(in the rows, 100 means zero)
Families of rows that turns and mirrors carry onto each other, the same ones carrying the whole set onto itself: the rest of each named row's family, in list order:
10 families of 3 rows:
J617: 88 119 83 118 99 88 91 105 84 114 106 65 93 107 87 109 115 93 87 100 129 107 106 100 100 92 106 94 112
J301: 81 122 83 118 104 84 96 111 81 118 102 65 94 108 98 113 107 100 85 111 120 109 113 106 98 92 102 96 116
J935: 82 122 85 114 108 88 81 107 78 123 108 72 98 101 98 105 110 94 90 109 130 102 106 110 100 95 102 97 107
J116: 116 113 82 85 121 86 126 97 95 118 98 107 110 91 104 89 99 101 92 110 106 100 112 108 102 88 93 80 113
J665: 91 104 87 104 105 103 83 84 95 105 83 90 100 103 101 95 113 82 86 113 106 93 107 64 103 113 69 112 109
J176: 93 127 84 115 106 82 79 102 83 117 105 72 97 110 90 108 112 97 84 112 127 104 109 105 92 92 106 88 108
J80: 124 108 78 88 112 81 130 89 99 112 99 105 103 97 102 97 99 100 95 103 98 100 111 100 97 89 98 87 111
J823: 123 105 80 90 117 83 127 94 93 113 97 109 103 92 102 96 103 106 90 99 100 109 106 101 95 93 95 80 110
J679: 94 105 89 104 108 108 86 94 90 109 85 100 111 102 113 84 106 84 88 114 105 90 110 78 102 118 65 108 100
J613: 124 109 84 94 120 78 130 93 92 109 101 107 105 89 103 92 98 105 90 104 111 101 108 96 93 97 84 83 109
J741: 121 105 78 85 126 85 129 96 87 109 101 106 105 104 106 97 105 101 93 104 98 107 105 102 92 91 94 89 116
J245: 92 111 89 116 103 86 93 98 80 116 114 62 92 107 91 112 106 100 86 114 124 105 105 106 98 90 106 97 116
J38: 91 112 87 111 109 94 80 82 86 110 81 101 109 108 106 87 108 84 87 118 103 91 101 69 101 109 68 111 106
J397: 122 100 75 86 118 84 126 88 94 111 97 110 107 90 99 98 94 100 94 112 104 106 101 93 93 95 93 86 117
J144: 91 124 86 115 105 89 86 104 78 113 110 68 99 116 88 106 113 99 79 105 122 105 101 100 99 89 111 98 108
J554: 120 104 85 88 123 85 131 87 91 110 108 104 108 99 102 92 100 99 91 105 102 100 105 99 95 84 92 84 116
J223: 121 115 83 83 120 89 130 92 91 111 93 105 108 106 105 95 95 98 94 109 105 102 112 101 90 89 90 83 117
J11: 124 100 86 85 115 93 127 89 95 119 103 103 102 97 102 95 99 101 99 106 102 101 101 104 89 90 83 89 108
J852: 93 104 90 106 108 102 81 91 88 103 86 103 107 108 114 100 109 89 88 114 110 93 114 68 92 114 66 108 97
J168: 81 120 79 113 107 95 90 97 75 108 113 70 96 107 91 109 110 97 84 103 126 105 109 107 96 94 103 86 121
J921: 83 116 80 111 101 82 82 102 80 117 114 67 92 109 91 112 111 98 87 105 120 107 101 106 94 88 97 95 109
J965: 80 117 87 118 107 89 87 105 73 114 112 70 95 110 94 113 110 97 84 107 117 109 105 106 98 86 104 98 113
J7: 96 108 91 110 108 103 86 84 88 100 82 101 106 109 106 88 112 79 88 108 103 91 102 68 105 112 72 109 100
J856: 90 119 85 111 106 93 87 110 90 110 110 64 96 102 86 107 112 90 81 110 120 107 104 110 95 84 101 94 117
J871: 119 96 79 81 115 84 125 83 84 116 93 104 105 97 105 91 101 103 85 102 106 101 112 100 93 87 90 81 108
J769: 92 103 87 110 103 106 78 87 100 106 85 104 109 100 109 98 108 82 93 114 107 91 102 70 99 107 82 116 100
J324: 96 102 87 109 106 103 86 90 90 101 84 109 103 110 105 100 120 91 87 110 104 91 105 69 104 116 70 108 98
J133: 95 102 80 114 105 105 83 85 84 103 83 98 109 108 108 90 111 79 96 116 105 96 115 66 105 114 82 104 99
J981: 95 102 86 108 102 103 85 89 92 92 90 100 109 108 107 91 106 81 89 111 104 92 105 70 102 112 68 113 106
J866: 93 94 83 110 102 102 82 89 89 108 83 106 107 107 108 96 111 85 87 114 98 95 106 71 97 115 72 110 106

Same family as J856: J11, J769
Same family as J7: J823, J965
Same family as J981: J80, J921
Same family as J866: J617, J554
Same family as J133: J168, J871
Same family as J223: J176, J852
Same family as J324: J741, J144

Families of rows that turns and mirrors carry onto each other, the same ones carrying the whole set onto itself: the rest of each named row's family, in list order:
5 families of 6 rows:
J653: 101 96 97 94 101 98 113 94 109 96 115 98 113 113 99 98 101 87 104 99 109 89 103 86 92 104 96 82 69 68
J14: 97 108 99 114 97 99 74 110 96 85 101 112 99 104 115 96 110 89 96 110 86 121 75 87 108 115 90 104 95 94
J574: 94 109 99 89 103 87 81 102 94 83 97 93 89 91 91 88 86 101 79 106 118 107 91 84 114 98 93 99 107 80
J943: 99 117 99 93 98 83 91 96 92 94 106 88 99 87 91 96 85 101 75 105 122 105 84 86 117 102 97 93 102 80
J367: 113 99 108 86 105 91 126 117 104 77 106 108 98 112 127 106 96 78 91 94 91 101 80 99 99 120 88 94 77 97
J571: 91 104 96 112 96 101 74 103 99 92 93 112 99 103 118 96 107 86 94 114 93 113 75 90 99 111 94 120 95 100
J662: 108 91 105 90 113 88 128 111 103 83 91 105 109 113 128 102 98 84 88 99 92 88 88 102 94 109 94 97 75 95
J827: 105 100 103 90 107 108 81 111 91 83 112 104 109 88 102 97 102 113 89 107 105 106 71 124 109 116 97 100 117 81
J799: 85 112 104 97 103 82 84 95 101 88 101 99 95 97 97 94 93 103 71 105 127 101 91 86 115 102 94 106 99 88
J845: 96 113 96 84 96 92 88 97 102 100 106 98 85 93 91 95 95 102 77 101 118 112 89 82 117 108 94 92 108 88
J541: 102 94 98 88 103 103 88 116 92 93 109 110 108 92 96 104 98 120 83 108 97 109 75 127 115 113 82 104 106 85
J438: 98 96 85 91 103 95 105 95 110 86 119 108 111 108 105 94 92 87 113 101 115 89 93 91 102 103 101 82 70 65
J557: 109 105 102 91 105 94 135 116 104 77 93 104 108 106 130 94 100 84 91 97 91 97 88 99 102 110 86 103 84 100
J942: 111 94 116 88 95 102 115 99 107 101 108 112 111 97 105 93 86 100 108 78 103 90 101 118 87 105 90 111 86 92
J272: 115 86 100 93 113 98 131 108 99 78 99 115 110 108 135 98 97 85 88 101 92 94 85 94 103 109 95 92 86 91
J84: 106 93 102 103 103 100 87 115 86 93 112 103 115 86 96 96 99 111 94 105 98 110 66 125 109 118 96 108 104 80
J597: 93 109 98 103 97 94 79 109 80 88 92 100 106 99 118 90 103 86 93 109 85 113 76 81 107 111 94 111 93 105
J737: 103 96 114 86 100 99 110 98 106 90 115 119 119 90 110 81 81 98 112 84 106 98 98 118 91 96 92 107 84 96
J463: 94 110 104 95 96 82 78 94 94 88 101 102 98 93 95 94 79 107 75 99 122 107 93 79 116 108 85 99 101 88
J226: 98 87 92 88 96 92 105 99 99 88 116 101 114 116 95 100 85 86 100 100 106 94 101 87 98 105 82 83 67 71
J498: 103 89 106 91 93 102 115 99 105 100 111 103 121 97 101 81 89 100 116 81 107 97 98 121 91 108 90 106 97 93
J556: 111 95 104 88 112 91 129 110 108 74 94 113 104 103 132 93 87 82 89 106 96 95 78 97 98 106 99 96 78 88
J503: 98 92 92 98 104 102 78 109 90 93 90 106 105 106 116 92 110 91 88 116 86 122 78 83 102 101 88 103 100 101
J78: 91 111 92 101 103 99 72 111 90 83 97 104 97 93 117 94 102 88 94 118 83 118 80 94 99 110 87 107 96 100
J316: 105 96 78 97 101 98 117 97 106 90 113 93 113 108 102 97 91 90 99 102 115 93 97 83 99 108 84 85 73 65
J119: 97 97 109 101 106 108 88 104 97 88 112 110 116 91 101 100 105 113 78 114 109 105 69 123 106 113 96 107 108 76
J211: 113 84 121 84 92 100 113 101 104 95 113 107 118 106 103 87 85 94 109 80 106 103 95 117 88 99 94 99 100 93
J456: 102 94 112 100 104 97 90 107 95 87 105 108 117 94 103 97 98 114 80 111 104 112 69 124 111 116 96 95 116 81
J684: 105 86 113 92 98 94 120 100 105 94 110 119 112 93 104 86 80 101 106 81 102 98 106 119 100 97 87 106 90 94
J909: 98 97 82 96 94 96 111 90 109 98 122 108 109 108 105 100 91 84 109 100 107 94 102 89 101 107 94 78 74 75

Same family as J316: J943, J557, J84, J597, J498
Same family as J78: J653, J574, J662, J827, J942
Same family as J799: J571, J438, J737, J556, J119

Families of rows that turns and mirrors carry onto each other, the same ones carrying the whole set onto itself: the rest of each named row's family, in list order:
4 families of 8 rows:
J958: 98 109 95 124 83 102 94 99 127 88 90 98 113 108
J363: 98 105 88 91 100 79 91 102 107 124 83 112 112 120
J810: 110 108 85 99 100 83 89 98 112 121 79 121 104 110
J779: 93 90 99 114 98 107 103 98 113 92 77 101 128 92
J337: 99 84 79 97 106 95 119 91 102 91 84 103 101 95
J447: 107 116 91 105 91 91 100 111 92 131 80 99 113 104
J945: 111 100 84 104 93 78 96 96 106 100 111 95 126 116
J835: 108 96 79 108 102 92 80 91 100 116 88 115 109 113
J714: 97 112 89 105 90 100 99 120 100 124 76 103 98 110
J630: 122 103 88 92 106 82 103 104 104 96 104 103 124 115
J169: 108 117 87 108 100 97 87 96 103 83 98 94 114 122
J680: 93 109 99 117 83 111 102 94 126 101 90 92 114 113
J214: 99 89 90 105 104 89 123 98 108 86 75 106 103 91
J868: 96 112 100 117 89 105 96 97 117 91 91 88 128 111
J218: 101 120 91 101 89 86 108 112 104 121 70 103 97 104
J140: 95 111 80 95 86 87 124 105 101 106 90 83 97 106
J293: 94 110 85 99 91 82 126 98 106 100 77 93 91 102
J721: 86 109 84 99 93 90 101 110 96 119 70 101 94 109
J891: 121 112 82 96 99 75 93 97 110 101 100 109 117 111
J751: 100 91 90 106 112 93 120 95 88 97 72 104 100 100
J895: 95 111 83 100 91 84 119 84 98 115 84 88 96 113
J60: 94 89 108 110 98 90 124 103 112 105 81 98 127 102
J951: 111 116 87 114 98 106 97 104 99 80 96 93 104 115
J449: 88 104 83 96 92 85 124 107 94 103 77 87 102 96
J768: 106 104 91 123 94 99 95 117 95 84 96 93 116 109
J349: 98 91 103 114 93 95 112 102 126 93 80 106 124 93
J720: 103 95 88 95 102 88 90 96 116 120 88 120 110 120
J465: 88 85 85 100 100 92 119 88 107 91 80 95 112 92
J436: 102 87 103 108 99 105 113 104 116 105 80 107 129 91
J308: 117 118 85 115 93 93 90 108 107 82 98 99 112 109
J693: 84 93 98 125 89 103 101 94 118 93 87 97 108 118
J600: 116 108 88 94 110 81 89 106 96 101 95 108 122 119

Same family as J895: J447, J945, J835, J751, J60, J768, J693
Same family as J600: J363, J779, J169, J868, J721, J449, J465

Families of rows that turns and mirrors carry onto each other, the same ones carrying the whole set onto itself: the rest of each named row's family, in list order:
7 families of 4 rows:
J760: 104 88 119 100 110 97 103 102 96 116 110
J452: 73 82 84 86 111 128 106 125 89 96 106
J916: 106 87 82 100 105 122 111 94 86 106 119
J170: 108 87 114 101 111 98 96 98 94 111 115
J904: 108 85 115 97 103 99 96 100 95 113 111
J480: 105 86 78 99 106 118 110 99 81 101 114
J968: 104 86 120 99 109 102 103 96 102 106 112
J27: 76 86 85 85 109 133 108 123 89 92 115
J690: 80 87 86 82 112 133 107 126 92 93 113
J575: 107 83 116 97 108 103 101 99 95 119 118
J200: 77 85 119 84 110 113 96 129 103 104 109
J43: 77 88 120 86 116 109 99 129 99 100 104
J418: 77 89 84 92 112 132 109 125 87 92 109
J933: 107 87 118 97 108 101 99 100 99 117 115
J69: 73 83 82 88 116 129 105 121 93 96 114
J519: 105 87 83 107 109 119 112 98 83 108 115
J253: 77 83 120 89 116 109 92 124 102 107 107
J5: 76 89 121 89 108 119 92 125 100 102 104
J880: 101 90 81 102 105 113 116 96 91 104 120
J196: 80 88 120 79 112 109 98 127 102 108 109
J380: 78 87 82 93 109 131 107 126 85 100 118
J618: 103 87 84 100 110 114 118 94 86 109 122
J524: 73 90 82 94 104 130 105 126 90 101 114
J312: 81 87 119 87 110 118 93 132 98 101 106
J346: 105 80 79 100 106 122 111 95 88 105 113
J148: 106 88 121 92 111 102 103 100 100 112 108
J573: 76 88 118 85 113 108 90 127 99 103 113
J547: 107 84 82 101 108 126 109 100 85 105 121

Same family as J968: J5, J880, J524
Same family as J148: J380, J618, J312
Same family as J904: J69, J346, J573
Same family as J27: J916, J200, J933

